One turn moves each row of this set onto another row. After a few examples, where does it send each row asked below?
feni: 26	-23	-36	-29	59	30	40	-13	18	0	-14	20	-4	-11	13	37	-24	25	-15	4	20	-6	12	-14	-3	-21	14	-2	20	-40	-24	1	14	23	-8	27	-6	-27	8	-9	-4	-2	21	13	26	-4
safa: 33	8	-9	-12	33	-38	19	-30	-27	19	-4	8	43	-31	-27	24	-16	17	-11	-20	13	-27	2	-22	25	-5	-1	14	-8	-17	28	26	-5	-5	7	-52	3	-7	10	9	27	9	-6	-11	18	29
mokos: 15	-13	-9	-4	42	11	4	-47	7	15	-40	36	4	-30	-30	4	-14	17	5	23	41	-28	21	-39	9	-14	10	28	9	5	22	13	24	-27	-35	-1	-10	-42	27	8	-3	15	28	-7	17	-35
big: 46	-6	-6	17	24	19	25	-31	-14	-12	-8	-23	17	-39	-18	-8	-38	18	-7	12	46	-43	39	-26	-5	-10	-11	17	25	-10	46	-17	-26	7	-8	-6	14	-59	7	-3	20	2	9	-1	17	0
vugis: 2	-4	-29	-19	29	14	16	-60	-10	36	7	17	12	-36	-57	-3	14	26	-13	14	18	-31	18	-3	10	-7	5	-1	-22	-7	-8	5	-3	-3	-28	-29	-8	-28	-10	0	-15	35	-3	-1	7	-17
Gef: 48	-16	-30	-39	44	-11	37	-11	-3	13	-21	-6	-26	-53	-24	15	-12	20	42	-3	-6	-19	0	-11	-2	11	19	14	-2	-44	-45	15	-16	20	6	-30	-17	-36	-1	-13	9	3	23	-22	28	-1
Tili: -8	-21	-46	-28	28	20	12	-31	35	10	-16	4	16	-19	-24	25	-6	25	13	-1	58	-12	0	-17	19	-4	-10	23	16	-28	-1	9	-17	-2	-25	-14	8	-18	25	-2	21	-18	0	21	0	-24
Kef: 41	23	19	-19	58	-13	15	-23	27	3	10	-34	4	-19	-23	6	-33	34	6	-5	-2	-16	38	-32	-7	-19	11	-13	10	-15	-21	-3	-21	24	-27	-18	11	-12	8	22	14	33	23	-11	25	7
gized: 1	1	-13	9	43	8	14	-28	23	-38	-44	3	-1	-16	-11	13	-28	38	-9	-17	28	-41	9	4	8	-8	15	11	27	-41	-9	36	21	21	-8	-14	-14	-48	-2	-3	-10	1	31	-15	-4	-5
lilik: 5	6	-9	-9	28	22	-2	-58	28	-8	-16	25	-16	-19	-8	14	-29	-7	3	12	36	-34	-22	-20	-5	-21	-15	-16	-5	-23	-31	-1	-25	5	-41	-9	-12	-48	1	-6	11	16	7	17	-8	5
Nafu: 43	-14	-10	-14	55	6	29	-27	-38	34	-16	-10	-1	32	-14	-12	-4	22	2	12	31	-12	15	-21	-3	22	-2	5	-1	-10	-2	15	21	-9	-18	-20	-4	-40	7	-13	5	54	18	22	21	-1
niro: 47	-1	2	-24	11	5	35	-28	31	-24	0	10	35	-3	-7	25	0	13	29	20	27	-13	27	-15	24	7	23	9	35	-55	6	13	9	-14	-9	-30	-23	-34	16	11	-27	-6	19	19	2	0
Nafir: 26	18	10	-7	13	-19	30	-7	-12	12	-4	6	-17	-32	-13	-14	1	-8	15	7	0	5	31	21	1	-14	-11	-24	12	-18	-36	20	19	-8	-4	-22	-10	-61	33	16	16	-5	17	21	24	-1
zop: 46	26	-18	-3	23	16	-3	-37	-8	28	-14	-13	5	-43	-12	35	-6	-6	-9	0	7	-17	-16	-41	-18	-27	16	-15	4	-22	13	-1	-53	4	22	-20	-11	-39	14	22	1	13	15	23	24	-4
bepot: 42	-17	-35	-18	13	-6	21	-20	-3	-21	-28	-43	23	-28	-2	26	-5	13	11	31	27	-25	25	-44	-9	-16	-6	11	16	-26	-28	17	-24	16	-19	6	-5	-6	24	19	19	31	-11	-6	22	-2
fep: 31	-29	13	-17	41	-15	23	-45	16	28	7	19	-4	-26	-21	6	-4	-14	27	-6	9	4	35	-23	12	15	-15	14	13	-34	-24	12	-10	22	-23	-23	-12	-47	16	-27	-47	21	12	13	21	-25
Vif: 13	5	-40	-29	19	-10	19	-44	-44	10	-12	13	-6	-18	-13	68	-31	31	-5	3	40	-8	27	-20	15	-37	11	-1	31	-8	16	38	-8	2	-6	6	-8	-41	3	14	7	-8	13	0	24	-9
tibu: 40	31	-15	13	13	0	27	-26	-15	6	-13	-13	29	-41	-4	20	4	11	37	15	0	-27	33	-37	-28	-21	-21	12	10	-47	-6	15	15	26	21	-42	-34	-28	-7	14	6	7	20	1	2	-4
soko: 32	33	2	-18	37	-15	11	-63	4	44	-18	-13	29	-40	3	-18	-32	13	44	3	6	-23	5	1	-11	29	15	5	8	-32	-15	1	-2	8	18	-12	-9	-57	7	-7	-4	4	13	-21	0	-11
rel: 11	2	2	-1	28	-16	35	-19	-26	19	-37	-24	-10	-16	11	-5	-40	-29	6	-1	12	-6	25	-29	-1	-15	-2	12	1	-17	22	-1	0	-5	34	-34	0	-61	8	28	14	27	30	6	3	9
dakod: 23	8	23	-3	41	-29	7	-17	-6	-4	-11	17	10	-40	-28	1	-15	-11	-2	7	-3	-14	27	2	-8	13	-29	42	0	3	33	3	-18	3	-33	-2	8	-32	8	16	-6	5	30	-17	12	6
gozu: 22	-30	17	-15	29	7	48	-1	0	20	10	6	12	7	-34	30	-21	-5	10	-3	26	-4	17	-9	-5	28	32	29	31	-26	-14	14	-29	3	7	6	18	-54	-7	0	-9	28	5	21	15	-13
zosa: 48	36	3	-11	20	-28	54	-9	-7	-12	19	-5	-2	-41	-42	23	-14	-2	13	-17	18	-3	12	-32	13	-5	19	26	-11	-27	-11	0	-31	-8	5	-18	-2	-64	-9	-3	33	-5	9	-7	-13	9
kub: 29	-39	-10	-12	10	9	22	-50	-11	20	-10	-15	-1	-21	3	17	-23	25	22	-20	29	-3	-3	-41	5	3	47	11	2	-11	15	-6	2	-7	-4	-30	-18	-7	-5	-3	34	-12	14	-27	-4	4
rikap: 30	-8	-12	-32	45	-5	41	-20	29	-7	-18	-19	11	-22	-15	4	-8	19	0	14	17	19	40	2	-18	22	25	-5	7	-40	-11	36	23	8	-38	-9	-19	-40	25	-5	-12	21	-27	-4	20	-11
gok: 20	2	-16	-20	52	-16	-10	-62	-13	0	-29	2	11	-7	-13	4	12	-11	25	4	31	-3	-15	-18	11	4	11	16	19	1	38	4	-21	11	20	-14	-16	-40	4	-13	30	-22	12	13	11	-18
poki: 14	28	-4	34	19	-12	9	-40	-10	29	8	33	-4	-8	-39	19	-20	14	14	-6	12	-2	32	-38	28	10	-18	-5	42	-20	-6	1	4	-5	-1	-13	-18	-69	2	10	18	-15	-1	-9	19	22
bim: 15	-6	-21	-22	26	9	36	-18	-28	21	-3	-11	25	-23	-22	3	-41	26	9	-42	24	-12	10	-27	-14	-32	-3	-23	16	-42	-20	16	-11	-6	-6	-13	-38	-34	3	39	1	-10	-10	27	35	-6
sogi: 35	24	-13	3	36	-14	3	-40	-9	14	-12	-40	-20	-28	-25	33	-41	21	9	-3	32	-20	14	-21	-15	-8	10	6	-13	-31	-19	65	-1	9	7	-4	12	-32	-3	14	25	-4	15	-11	-7	37
Mirit: 12	-5	4	17	71	-29	9	-27	-20	7	9	29	-4	-32	-10	-8	-8	11	3	8	51	-21	16	-1	14	21	12	2	25	4	-19	7	5	0	-28	-5	-1	-64	20	-18	11	21	11	37	4	-20

gized goes to -> niro
mokos goes to -> Tili
Now these:
bim goes to -> Kef
bepot goes to -> Gef
tibu goes to -> zosa

